These are runs of 6 systems, one row a step. Runs of the same system follow the same rule from any start.
path 1, ged:
[[-37  35  -4 -29  17 -39 -14 -28   3  -2 -61 -36  22  24  28 -15   0  14
   -1 -12 -16 -27]
 [ -3 -11  53 -31  31 -39  10  26  16 -39 -50 -16  -6   0 -27   2 -23  30
   12 -14  25 -32]
 [-17  -5 -19  16   1  -1  -9  21 -33 -74 -30   6  -4 -15   0  21  10  17
   15 -57   0 -50]
 [ -7   6 -17  -3  23   3  16 -22 -16 -47 -23   3 -48  -7 -48  72 -14 -36
   23   1  10 -15]
 [ 15 -42  -1  31   8  37  23  30 -23 -31  55  53 -13 -20 -33  42  -5 -25
   34 -17  27   3]
 [  6  12 -69  38 -26  30  11 -35 -23   2  60  33  -1 -35   7  35   8 -50
   -2  21  -8  35]
 [ 19 -10   6  -7 -18   9   3  -9   8  64  81  13   0  18 -19  -1 -13 -48
    2  54  17  65]
 [  7   7  -8   4 -22  -1  -3  -4   2  67  66  34  60  -4  65 -68  15   7
  -11  21 -19  39]]
path 2, lig (8 x 22):
[[ 15   6 -20  -1 -43   6 -23   0 -15  -4   8  -2 -18 -27  17 -21  -8  -3
  -25   9 -32  26]
 [ -9   1   5 -27 -14  13 -26   2 -19  33   2   3 -12  32  12 -21 -14 -27
   11  -5 -33  21]
 [  3   2  17 -13   7   3   9  -4  12  32  -6  14  25 -18  33 -35 -22   2
   -4  12 -26  21]
 [ -8   3   9 -18 -19 -21 -27   5   6   5 -33 -35  11  -4  13 -26 -27   4
  -16  -4 -13  11]
 [-29   3  17 -24  23 -10  -4  -2  -3  11 -36  -7  23  18  16 -11 -22  -9
   21 -21 -14  -9]
 [ -8   2  13 -11  24 -20  20  -5  11 -17 -37  -1  24 -37   7   3 -36   2
    6  -3   0  -3]
 [-17  -8  -3  -6  -3 -17 -15  12 -20 -39 -25 -14   8 -14  -7  14 -27 -14
   12 -31   4 -11]
 [-20   2 -16  -3  19   0  12 -12 -21 -21  -3  22  11 -17   2  28 -21 -35
   29 -17  -5  -1]]
path 3, kisen:
[[-14  13  13 -26   0 -17 -21   4  -9   0 -11 -12 -16  56  -3 -11  23  13
   11 -11   0 -25]
 [ 14  24   8 -16  21 -15  30 -16  11 -24 -22  20 -19 -21   4  -1   8  29
   -3  19 -11 -16]
 [ 19 -18  17   8 -19   5 -14  33   1 -31 -15 -19 -32  -3 -27   0   3  27
  -16 -13   8 -13]
 [ -9   2  -8  11  19  37   5  -8  -8  -8 -32  11 -26  16  -1  18  14   2
   12 -23 -23 -28]
 [ 27 -16   7  22  10  30  29   1  18  -7   4  18 -25 -36 -23  26 -10  -4
   -4  17   4  10]
 [ -1 -29  -5  42 -11  46 -12  22  -1  20  20  -1   6  18  -3   5  19  -2
   -1 -24   9  -3]
 [ -2  17 -25  18  10  28  18 -40  13  40  15   6   2   6   7  20  14 -25
   -3  27 -10  16]
 [ 14 -14  23   7  -5  -4   6   9  28  41  40  -6  21   9  -9 -11   3   3
   -9  28  34  26]]
path 4, kisen:
[[ -9 -30  41 -16 -12 -32 -30  34  19  22  -6 -46  35  18  -7 -30 -31   2
   -6  -7  28  15]
 [-41  33 -19 -11  25 -26   3 -35   0  -3 -50 -13  45   0  44  -8   1   5
    6 -20 -20 -26]
 [ 10  -1  20 -26   1 -53   6   2  12 -44 -25 -29  -8 -41 -37  22 -47  -6
   -7  22  28  11]
 [-30 -25   7   9   7  -5 -19  40 -30 -43 -16   2  27  18   7   1   6  10
   30 -70  14 -45]
 [ -3  26 -48   7   6   3  25 -39 -23 -51 -12  21 -28 -47 -11  51 -11 -27
    6   5 -15  -3]
 [ 17 -53  26  10 -15  14 -10  58 -25 -23  53  23 -15   4 -44  19 -19 -22
   27 -19  37  11]
 [-19  13 -59  32  -5  44   2 -20 -39   8  37  50  18   6  47   2  40 -19
   16 -27 -32  -7]
 [ 33   3  -5 -15 -31  -2   1 -14   1  27  63  13 -32 -11 -29  10 -22 -45
  -12  62   3  65]]
path 5, Kot, 8 rows:
[[ 19  18 -28  17  -3  10  16 -12  -9 -41  -4  21 -35 -25   0  16  32  28
  -11   1 -11 -23]
 [ 21 -11  16 -11  -6  25  -6  19 -18 -13  12  19 -64  25 -31  11  13  -2
   10  -3  -8  -6]
 [ 10 -14  -1  27  18  46  27   6  -5   8  21  54  -2  -8  13   4  18   2
   16 -12 -13  -6]
 [ 25  -8 -13  26 -18  45   2  -9  11  22  10  -1 -35 -19 -14  15  -3 -16
  -20  24 -18  28]
 [  0 -24  17   8  -8  33 -14  18   5  53  29   5  10  36   5 -20   6 -11
    4  -5  -3  19]
 [  3  14  -8  19   8  14  19 -31  33  49  -3  -3  32 -18  30 -14   1   4
  -20  28 -13  21]
 [  9  -5  23  -6 -23 -13 -23   9  32  31 -11 -50   0  17 -10 -23  -7  16
  -31  21  13  17]
 [-23  15  10  -3  21 -17  -1  -8  17  22 -26 -18  40  28  30 -26  22  34
   -1 -10   3 -27]]
path 6, pum, 8 rows:
[[ 19   3   3 -32 -40 -27 -25  17 -26 -37  -5   3 -26 -41   6 -27 -36  -1
  -13   5 -27  25]
 [-19   8 -10 -32 -14  13 -28   4 -45 -10 -21  20 -23  16  25 -20 -15 -23
   21 -34 -57  -1]
 [  3   9   7 -26  16   5  20 -16   0 -10 -46  19  -8 -50  19  -7 -49 -15
    3   3 -48  19]
 [  0 -33  16  -9 -25  11 -32  41 -23 -19 -23  -5  -4 -24   5 -18 -50 -17
    2 -38 -28  17]
 [-33   0 -25   4   8  27  -7 -14 -23   1 -37   5  19 -14  26  11 -34 -41
   17 -35 -42   3]
 [ -7 -20  16 -12  11  -7   8   7   2  -7 -18   3  27 -49   0   9 -72 -37
   13  -6  -5  32]
 [-28 -25 -13   8 -17   1 -29  23 -33  -9   6   4  50 -18  29 -14 -34 -30
   17 -48 -11  12]
 [-34  17 -29 -15   5 -22  -2 -33 -14   1 -13  -6  40 -28  21  14 -45 -52
   14  -2 -14  24]]
path 7, lig, 8 rows:
[[ 25 -10  26 -14 -29  -6 -11  19  11  37  33   3   4  -2  15 -49  -7  12
  -18  23  -6  37]
 [-14  20  -5 -10 -20  -6 -31 -10   4  39 -16 -24  19  32  41 -46  20  20
  -18  -3 -27  -1]
 [ -3  18  42 -40  29 -22   9 -15  33  33 -47 -21   1  23   9 -25 -15  17
   -4  22 -12  -1]
 [ -6 -14  39  -9  21 -14   0  27  15 -19 -56 -15  22  -9  13 -26 -12  46
    0 -31  -1 -32]
 [-21  14  -9   4  30  -3   9 -21   8 -35 -78 -23  -8 -15  -3  33  -9   8
    1 -24 -12 -38]
 [ -1 -31  24   2  32  10  21  19  -4 -47 -29   9 -20 -23 -42  49 -37 -18
   27 -25  17 -17]
 [ -5 -24 -39  49  -1  34  11   9 -28 -47  11  25  10 -49  -6  45 -10 -25
   15 -35   6  -7]
 [  4  -6 -44  23 -25  19  -2 -15 -20  -9  44   5 -23 -21 -32  54 -18 -65
    4  17  11  35]]
path 8, pum (8 x 22):
[[ -4   0 -16  24  -7 -12   7  -2   9   8  22   5  57 -34  33 -18   2  11
  -12   1  11  10]
 [-15  13 -12 -21 -25 -33 -31 -11  -5  10   9 -39   8  22  -8   2 -10 -24
   -7  14  14  19]
 [-18  15  19 -33  23 -30   6  -1  -7   5   3  21  28  24  26 -27   4  10
   25  -9   0 -12]
 [  4  23  -9  -7 -11 -35  -3 -12   8 -26 -28 -21   5 -30  13 -12  -1  29
  -26   9  -4  -8]
 [ -8   0  18 -34  -6 -20 -25  19 -22 -28 -22 -14 -33  30 -22   1  -8  -3
   13 -19  -2 -16]
 [ -4   9  -5   4  27  12  23  -8  -9 -32 -31  30  -5 -20  15   8   6  16
   14 -21 -21 -31]
 [ 19 -15  -3   9 -13   5   1  12  -3 -40 -14  -7 -33 -40 -32  28 -26  -8
   -9   1   2   7]
 [ -7 -25  -6  12  -2  36  -7  21 -33 -11  20  33 -10  10  -5  15  -2 -27
   28 -35  -9  -5]]
path 9, zabub (8 x 22):
[[-14  19 -27  -4 -11  17  -8 -32  -6  23 -33  -6  11 -25  39 -13 -28 -25
  -12  -1 -54  24]
 [  0 -33  38 -22 -18 -16 -28  35   7  15  -3 -30  14   0 -14 -18 -54 -23
   -1  -3  11  34]
 [-33   6  -7  -4   6  -9 -14   1 -16   5 -21   7  58  -3  58 -38  -8   7
   11 -39 -27 -12]
 [ -6  12  -1 -33  -9 -34 -13 -16   3 -15 -42 -35  -3 -36  -7   9 -60 -31
  -11  16 -13  28]
 [-22 -31  33 -21   0 -31 -23  52 -28 -27   6   6  40   9   8 -27 -23   2
   32 -50  18 -13]
 [-22  30 -36 -16   7 -15  11 -34 -25 -33 -32  19  15 -48  37   4 -28 -19
    9 -13 -43   0]
 [  7 -32  22 -27 -26 -29 -24  41 -25 -38  19  -4  -9 -20 -37  10 -59 -37
   15  -8  20  28]
 [-28  -2 -23  -2  -1   6  -8  13 -53 -17  25  56  45  -8  55 -25   0 -13
   36 -50 -31  -7]]
path 10, Kot (8 x 22):
[[ 14   4   0   3   5 -14  21 -13  17  -7   9  -2   1 -31 -16  20 -14  -6
   -6  29  18  15]
 [ -5 -11  -7  11 -25  -3 -28  20 -15  -2  29  -9   8  22  -3  -6  17   2
   -1 -15  17  -2]
 [ -7  30 -15 -12  11  -9  15 -34  -1  12   5  17   6   2  19  -1  11  -6
    4  20 -13   2]
 [ 22 -10  24 -11 -15 -18  -2  19   9  -8  12  -4 -12 -11 -14 -11 -10  14
  -12  16  15  11]
 [-11   9 -14   9  -8   5 -12   1 -13  -2  -1   6  12  15  27 -19  27  19
   -1 -20 -14 -19]
 [ 11  19  11 -22  10  -7  15 -18  13  -2 -24   0 -31  -8  -8   5 -11   2
   -6  25 -15   4]
 [  6 -28  24   7  -2   6  -8  38  -3 -14  -1   4   1   5  -7 -11   1  21
    4 -26  12 -15]
 [-10  17 -27  14  10  22   9 -27  -4  -3 -24   3  -7  -6  13  17  11  -4
   -1  -6 -25 -13]]
path 11, ged (8 x 22):
[[ 11 -14  22 -15 -14 -24 -10  33 -15 -27  20  13  -1  -6  -7 -17  -6  14
    5 -10  15  -1]
 [-14  25 -23 -17  -7  -8 -11 -15 -29 -17  -4  13  -7   6  22  -4   7  -9
   10 -10 -28  -9]
 [ 14  -2  27 -32  11 -10  11   4   1  -9  -8  11 -28  -8 -20   5 -28 -10
   11  17  -3  11]
 [  2 -18  -3   7 -15  15 -12  25 -26 -21  10  27  -1 -14  14 -12  -5   0
    9 -30 -19   0]
 [ -5  16 -19 -12  -5   5  -4 -26  -8   3 -16  -6 -18 -11  -1  16 -21 -33
   -1  12 -26  17]
 [  6 -30  31  -7   2  11   2  27  -1  10  14  15   4  -4 -10  -6 -29 -16
   16  -8   5  19]
 [-12   7 -29  15 -12   8  -6 -10 -13   3   1   7  29 -27  33  -9  -9 -13
   -4 -12 -23  13]
 [ -5   0  14 -24  -5 -17 -10  -5   9  20  -4 -23   1   5 -15   4 -34 -28
    1  19   6  29]]
path 12, zabub:
[[  7 -11   6  17 -13  12 -16  15  14 -11 -38 -38 -19  -1 -15   2   1  24
  -25 -12   0 -14]
 [-19  -5  10   3  31  18   8  -5   7   5 -34  -5   1  25  -7  20   0  -5
   19 -22   0 -25]
 [  7 -10   3  26  22  10  30  -5  23 -13 -15   1  12 -37 -13  28 -11   7
   -3   4  18  -6]
 [ -8 -15 -21  35 -10  13 -10   9  -7 -19  11 -14   7   3 -16  29  16  -6
   -2 -21  25 -16]
 [-14   8 -22  17  18  10  16 -25   1  13  21  12  15   8  -3  31  11 -28
   15   8  13   2]
 [ 13  -3  -8  21 -10  -5  10  -3  14  10  42   0  16 -14  -7   8  12   0
  -12  25  31  16]
 [ -6  17 -23   9 -20  -5 -17 -11  -4  19  29 -10   8  30  12  -9  38   6
   -9   8   8  -1]
 [  6  25   7 -22   5 -19  10 -25  19  29   8  -6  -6  22  -1 -10  11   5
   -7  40   5  10]]

Which system made each of these runs?
path 13 (2 x 22):
[[-23   9 -33  21 -22   4 -28 -20   5  27  -9 -45  23  15  10   7   4 -18
  -17   0   0   8]
 [-15   6  23 -25  30 -26  17 -16  17  24   1  -3  23  15  -7   7 -19 -19
   19  19  21  10]]
 | kisen
path 14, 2 rows:
[[-19  45 -30 -27 -19 -56 -23 -20 -23 -26 -13 -14  18   1  36 -25  17  16
   -9  -4 -14 -16]
 [ -3  27  21 -66   5 -56  -9  -4 -14 -41 -36  -6 -32   8  -8  -8 -22   5
   11   7 -11  -9]]
 | pum
path 15 (2 x 22):
[[-21 -20  -9  29  -8   0 -17   2  13  22  11 -44  39  14 -16  24  -8 -26
   -3  -6  39   8]
 [-31  16 -16   7  29 -19  17 -32   9  20  15   0  49  17  13  19  11 -17
   18   5  25  -7]]
 | kisen
path 16:
[[-16   0 -11  -5   8  -3  -2  -4 -21 -19   3   8  -4   5 -12  28 -11 -30
   22 -13   3  -4]
 [ -2 -10  -8   3   0  -3   7   4 -16 -14  28  18   9 -17  -9  18 -13 -27
   16  -3  13  12]]
 | Kot
path 17 (2 x 22):
[[ -9  20  35 -57  10 -41  -6  -2   4  32   2   5  16  36  24 -50  -7   8
   12  16 -11  10]
 [ 13  13  11  -6   0 -35  11   3  17 -24 -32  -5  25 -50  30 -34  -8  50
  -25   1  -7 -11]]
 | Kot
path 18 (2 x 22):
[[-17  26 -12 -28  -1   8 -14 -13 -27   2 -29  18 -15  22  38 -28   7   2
   11 -20 -56 -12]
 [ 14   8  24 -31   7 -10  10  -9  15 -14 -56  -5 -25 -37   0  -9 -43   4
  -12  14 -32  10]]
 | pum
path 19 (2 x 22):
[[  3   1 -25  -6 -15  -5  -4   2 -40 -43  31  31 -26 -15 -14  26  -5 -32
   19  -7  -2   6]
 [ 10   6 -17  -9  -7   7  12  -3 -33 -13  43  56  -8 -25  13   0  -7 -25
   19   6 -20  21]]
 | pum
path 20, 2 rows:
[[ -6 -20  55 -22  29 -18   7  22  24  31   7  -4  29  35 -10 -17  -8   8
   20   3  34  -2]
 [-12  15 -24  36  -2 -11  -2 -12  18   0 -14 -25  41  -6  28 -10  38  41
  -25  -9  14 -27]]
 | pum
path 21 (2 x 22):
[[ 15 -19  30  -5  -1  27  -3  23  -4  38  52  27 -24  54 -17 -12  24  -4
   18   9  10   9]
 [ 24  18 -17  35 -12  21  16 -16  27  35  17   9  14 -17  34 -30  45  42
  -36  26 -10   4]]
 | lig
path 22:
[[ 19   4  -1  13 -18  -2  -4  10   2  19  67  13  -6  41  -4 -16  62  29
   -6  20  32  -5]
 [ 26  39 -17   8   1   2  25 -32  22  28  28  23 -12   7  18 -18  59  39
  -23  46  -6  -2]]
 | Kot
path 23:
[[ -9  13 -21  11  -7  17 -10 -29  13  38  -7 -32  -4  21  -1  15   6 -22
  -12  17  -7  13]
 [  0  -7  32  -7  26 -10  22   0  27  33  10   2  25  11  -2  -7  -6   3
    8  18  23   9]]
 | kisen
path 24 (2 x 22):
[[  7  23  -6   1  10 -40  31 -29  31   7   9  -1  45 -47  18  -8  -8  15
  -16  39  20  16]
 [  3   6  -1 -10 -44 -39 -45  19  -5 -14   3 -50  -8  22 -10 -22  13  24
  -28   1  19  -4]]
 | Kot
path 25 (2 x 22):
[[-33   0 -22  10 -10   3 -23  -9 -10  21 -13 -19  45   2  31  -6 -18 -26
    2 -25 -15   9]
 [-15   0  22 -21  22 -30   8 -11  22  17 -20 -21  35  -7  -3   5 -41 -19
    9  14  16  15]]
 | ged
